Look-ups in named tables: a row name and a column name give one cell, copied from the table.

patese:
         tep  pude  dunovub  vap  keketu  zag  dase  tamag  tero
mut      178   190      165   87     134  205   197     76    35
zap      140   141      107   90     198  186   194     62   100
lepeton  155   179      174  116     141  155   184     56    76
gidub    145   156      151  122     137   82   228     46    24

What is the tep of gidub in patese?
145
What is the dase of lepeton in patese?
184
What is the vap of gidub in patese?
122
What is the tep of zap in patese?
140
What is the pude of zap in patese?
141
What is the pude of lepeton in patese?
179
What is the keketu of mut in patese?
134
What is the dunovub of lepeton in patese?
174
What is the tamag of lepeton in patese?
56
What is the zag of mut in patese?
205
What is the tep of lepeton in patese?
155
What is the keketu of lepeton in patese?
141
What is the tero of mut in patese?
35
What is the dase of zap in patese?
194
What is the tamag of zap in patese?
62
What is the keketu of gidub in patese?
137
What is the dase of mut in patese?
197
What is the zag of lepeton in patese?
155
What is the tamag of mut in patese?
76

Table loz
columns: norizo, pokeda
boz: [212, 130]
mav: [57, 86]
bepa: [21, 126]
bak: [142, 78]

What is the pokeda of bak in loz? 78
What is the pokeda of bepa in loz? 126
What is the pokeda of mav in loz? 86
What is the norizo of bepa in loz? 21
What is the pokeda of boz in loz? 130
What is the norizo of bak in loz? 142
What is the norizo of mav in loz? 57

tasez:
	tegigep	gog	lubus	komi	vuk	fovulag	ler	tos
zom	95	134	163	85	84	153	153	175
mubep	131	144	171	77	164	178	145	162
tep	194	102	167	118	190	128	124	130
nivimu	158	152	124	133	161	64	178	18
rok	102	107	71	150	157	161	92	125
dozazaz	139	172	121	184	65	71	186	123

dozazaz, ler => 186
mubep, fovulag => 178
tep, komi => 118
zom, ler => 153
nivimu, lubus => 124
tep, gog => 102
mubep, ler => 145
dozazaz, lubus => 121
tep, vuk => 190
mubep, lubus => 171
dozazaz, komi => 184
tep, fovulag => 128
zom, fovulag => 153

falimel
columns: zefas, norap, fozog, lepuro, kefezen, veve, lam, mugufop
naradu: [59.94, 52.03, 76.32, 64.10, 75.68, 71.50, 54.34, 67.17]
gigoguz: [67.45, 97.83, 47.65, 60.80, 45.22, 71.54, 30.58, 35.76]
dizovep: [69.06, 69.92, 49.37, 72.32, 67.90, 72.45, 31.34, 59.77]
raf: [63.38, 47.00, 45.11, 79.51, 80.08, 72.26, 16.58, 79.47]
ganepun: [54.96, 33.46, 84.34, 47.48, 71.73, 64.98, 66.01, 47.35]

raf, fozog -> 45.11
dizovep, lam -> 31.34
gigoguz, mugufop -> 35.76
raf, lepuro -> 79.51
gigoguz, kefezen -> 45.22
gigoguz, lam -> 30.58
naradu, lepuro -> 64.10
ganepun, fozog -> 84.34
raf, kefezen -> 80.08
ganepun, mugufop -> 47.35
ganepun, zefas -> 54.96
dizovep, mugufop -> 59.77
raf, mugufop -> 79.47
dizovep, zefas -> 69.06
naradu, veve -> 71.50
raf, norap -> 47.00
naradu, lam -> 54.34
Row with the largest fozog: ganepun

kagivi.tsv
	varite	loze	lin	segel	zagom
vak	41.905	-35.805	-14.266	-41.546	29.568
les	6.588	-8.777	-25.693	-10.213	22.045
fub	0.766	-34.657	-24.301	-7.029	-36.477
mep	2.932	-31.412	-31.188	-10.019	-37.028
setulo	9.254	-20.709	32.182	-25.772	0.753
silok	-7.277	17.357	19.737	-3.282	18.971
pugu	4.565	-30.880	-42.652	-0.558	-29.496
riv	-28.439	22.574	9.593	23.187	-17.924
fop	15.551	-4.057	68.088	-37.241	35.716
supu	51.448	-39.628	-22.252	-46.948	39.207
geg	-40.372	16.015	-12.919	37.914	-51.963
lal	-75.485	36.107	19.303	47.704	-53.958
fupe	-9.603	19.460	17.468	-3.270	17.873

varite of vak = 41.905
varite of fupe = -9.603
segel of riv = 23.187
segel of fub = -7.029
zagom of silok = 18.971
varite of fop = 15.551
loze of fop = -4.057
loze of fub = -34.657
lin of geg = -12.919
lin of pugu = -42.652
zagom of vak = 29.568
lin of supu = -22.252
varite of lal = -75.485
varite of silok = -7.277
lin of vak = -14.266
lin of setulo = 32.182
zagom of les = 22.045
zagom of fupe = 17.873
loze of les = -8.777
segel of geg = 37.914
Which row has the largest loze? lal

lored =
	sipos	lufaleb	zozalip	niduke	fulolo	gifimu	fer	mab
nav	71.896	77.826	59.806	54.560	28.716	24.873	6.828	0.399
tet	41.745	20.527	50.755	26.170	67.508	39.836	70.888	49.807
tifa	80.471	49.797	1.748	10.568	77.180	78.418	32.019	7.951
nudupod	14.792	6.903	49.114	30.364	54.347	55.420	72.633	76.361
rap	78.328	65.324	61.793	22.436	59.657	20.327	10.913	11.045
vuvif	32.560	67.865	23.474	64.712	34.041	74.108	23.289	57.595
zereg	22.113	70.504	22.590	63.034	21.033	68.349	22.528	66.743

tifa, zozalip: 1.748
vuvif, sipos: 32.560
nudupod, sipos: 14.792
tet, fulolo: 67.508
nudupod, zozalip: 49.114
nav, zozalip: 59.806
zereg, fer: 22.528
tifa, gifimu: 78.418
tet, gifimu: 39.836
zereg, fulolo: 21.033
vuvif, zozalip: 23.474

nepi:
,videg,mopo,feri,mam,fas
rimugom,56291,38712,78259,52267,51356
kesilo,47561,50428,64590,49911,45040
nukipav,50721,53955,43099,83608,85888
bebiti,45056,50785,39595,80274,82840
kug,74746,48642,55702,75273,71813
matuvef,62697,61570,69193,28576,16557
furunot,36575,52177,39911,64757,68577

mam of rimugom = 52267
fas of nukipav = 85888
feri of kesilo = 64590
mopo of kesilo = 50428
mam of kug = 75273
mam of furunot = 64757
mam of nukipav = 83608
videg of kesilo = 47561
mam of bebiti = 80274
videg of bebiti = 45056
fas of bebiti = 82840
videg of matuvef = 62697
feri of furunot = 39911
mam of matuvef = 28576
feri of rimugom = 78259
feri of kug = 55702
feri of bebiti = 39595

